(in the rows, 128 means zero)
Where one turn sends some rows of the set: a few examples, then the rows asked
sipev: [155 113 158 153 134 137 168 115 136 128 117 131  84 131 145 119 140 147
 130 111 120 108]
Dugo: [155  81 150 130 144 142 158 119 147 120 103 137 121 131 148 136 133 135
 134 110 136  89]
gep: [136  79 167 128 130 151 155 105 148 137 124 138  98 118 141 137 107 109
 110 126 104 114]
mes: [157 100 173 122 131 127 142 106 146 118 123 127 105 155 154 135 139 142
 111 109 128  99]
teru: [138  99 167 127 121 122 161  95 145 106 129 120 105 132 152 125 130 131
 113 120 131 115]
vasas: [145  89 155 136 130 134 171 125 138 113 119 160 135 152 134 166 116 141
 117 118 107  85]
gis: [123 107 151 140 138 135 187 120 139 130 118 143 137 135 120 170 121 131
 110 133 108 101]
Laka: [152  89 152 146 133 124 187 114 134 108 127 155 122 134 133 155 121 133
 122 140 112  89]
fotun: [136  97 141 149 139 147 160 129  97 135 124 138  87 141 134 150 113 114
 112 108 110  87]
Babal: [142  97 161 143 138 135 169 116 135 128 125 151 139 150 129 172 121 146
 113 121  97  81]
kavo: [143  93 148 147 149 117 134 120 142 130 118 127 125 126 149 125 137 117
 106  84  96  96]
lavav: [139 128 142 141 156 133 160 117 133 137 128 131 118 124 115 157 133 129
  85 124  87 104]
fif: [132  77 143 132 127 139 167 113 149 106 118 137 124 119 147 127 125 129
 131 106 129  89]
Rusa: [132  79 166 139 132 129 153 104 138 110 109 126 101 132 153 146 111 108
 105 124 130  83]
kapo: [140 126 144 144 142 136 157 112 129 129 130 137 127 120 123 159 138 122
  85 125  79  98]
Denab: [141 114 138 140 137 157 156 122  99 132 121 135  92 122 124 138 128 129
 126  98 116 109]
ruteb: [154 112 160 147 160 133 144 107 121 134 120 130 132 131 131 161 113 146
  93 112  87 107]
num: [139 117 154 152 150 122 150  99 126 125 134 126 134 105 136 153 122 130
  89 116  88 111]
Gemi: [135 111 155 147 119 141 157 121 143 122 127 138  92 142 143 122 136 152
 121  87 106  94]
tam: [156  78 171 128 138 152 144 109 148 144 125 144  94 130 143 142 115 116
 111 125 101 101]
gog: [137 109 149 153 144 125 161  97 123 119 142 128 126 112 128 147 112 135
  92 121  80 106]
niki: [155 119 157 149 158 126 140 105 127 134 128 129 132 118 136 159 129 135
  90 114  88 104]
Dabi: [139 126 148 144 151 127 148 110 134 132 134 131 129 114 128 158 135 127
  83 113  86 103]
figal: [133  85 162 121 129 155 147 118 156 143 127 145  95 129 135 143 117 109
 103 118  98 102]
tuvi: [161 112 163 124 130 125 154 113 133 113 130 126 112 153 150 136 142 146
 104  93 128 112]
lup: [150  96 145 153 152 111 146 113 139 129 121 123 116 113 147 118 141 111
 110 102 102 103]
Gogum: [140  90 137 125 133 141 166 127 157 118 117 142 112 128 137 132 147 125
 126 112 129  79]
lus: [139 112 153 152 137 133 155  97 118 119 130 131 138 111 134 154 116 129
  93 120  80 109]
Rali: [128  96 140 149 135 147 162 126  97 131 124 136  90 137 134 148 107 113
 112 106 110  92]
Diz: [125 114 156 145 125 145 165 119 139 124 106 127 100 131 142 125 124 148
 125  94 123 122]
fipo: [135 102 143 145 154 118 144 123 144 134 107 121 123 116 142 125 139 109
 105  94 108 114]
fodi: [141  84 165 134 139 132 146 114 142 121 104 131  96 146 149 152 123 111
 102 121 130  73]
Dezun: [144  94 157 152 138 126 187 103 129 121 132 143 130 130 131 160 119 137
 119 143 103  91]
Sode: [151 110 159 129 124 119 168 104 130 104 138 120 109 136 150 125 136 139
 107 102 130 120]
kogu: [134 100 147 134 135 135 186 127 142 117 109 152 130 138 124 165 120 129
 116 133 122 103]
Diso: [160 117 158 148 154 138 145 107 118 134 116 134 135 125 133 164 126 133
  94 124  86 105]
gomap: [141 108 142 140 133 158 148 119  99 128 126 138  98 127 129 139 120 136
 126  87 108 103]
dipuv: [137  95 145 151 139 146 160 124  94 132 121 135  90 137 137 149 106 116
 115 110 113  94]
Luvef: [141 122 153 121 126 125 166 118 140 114 131 123 108 145 139 134 146 134
  98  98 131 118]
fug: [144 109 138 145 131 152 157 116  98 126 134 138  89 120 127 132 127 129
 126  98 107 100]
zozoz: [121  88 157 131 130 132 155 115 146 115 111 129  96 137 143 148 122 102
  96 121 128  77]
zup: [127 114 159 114 122 130 155 116 157 116 123 126 103 147 140 135 146 127
 101 109 129 105]

tuvi moves to Luvef
fodi moves to zozoz
Dezun moves to Babal
And these:
fif moves to Dugo
lavav moves to gog
Gemi moves to Diz
kapo moves to lus
Laka moves to vasas
tam moves to figal
Dabi moves to num
lup moves to kavo
mes moves to zup
fug moves to gomap
fotun moves to Rali

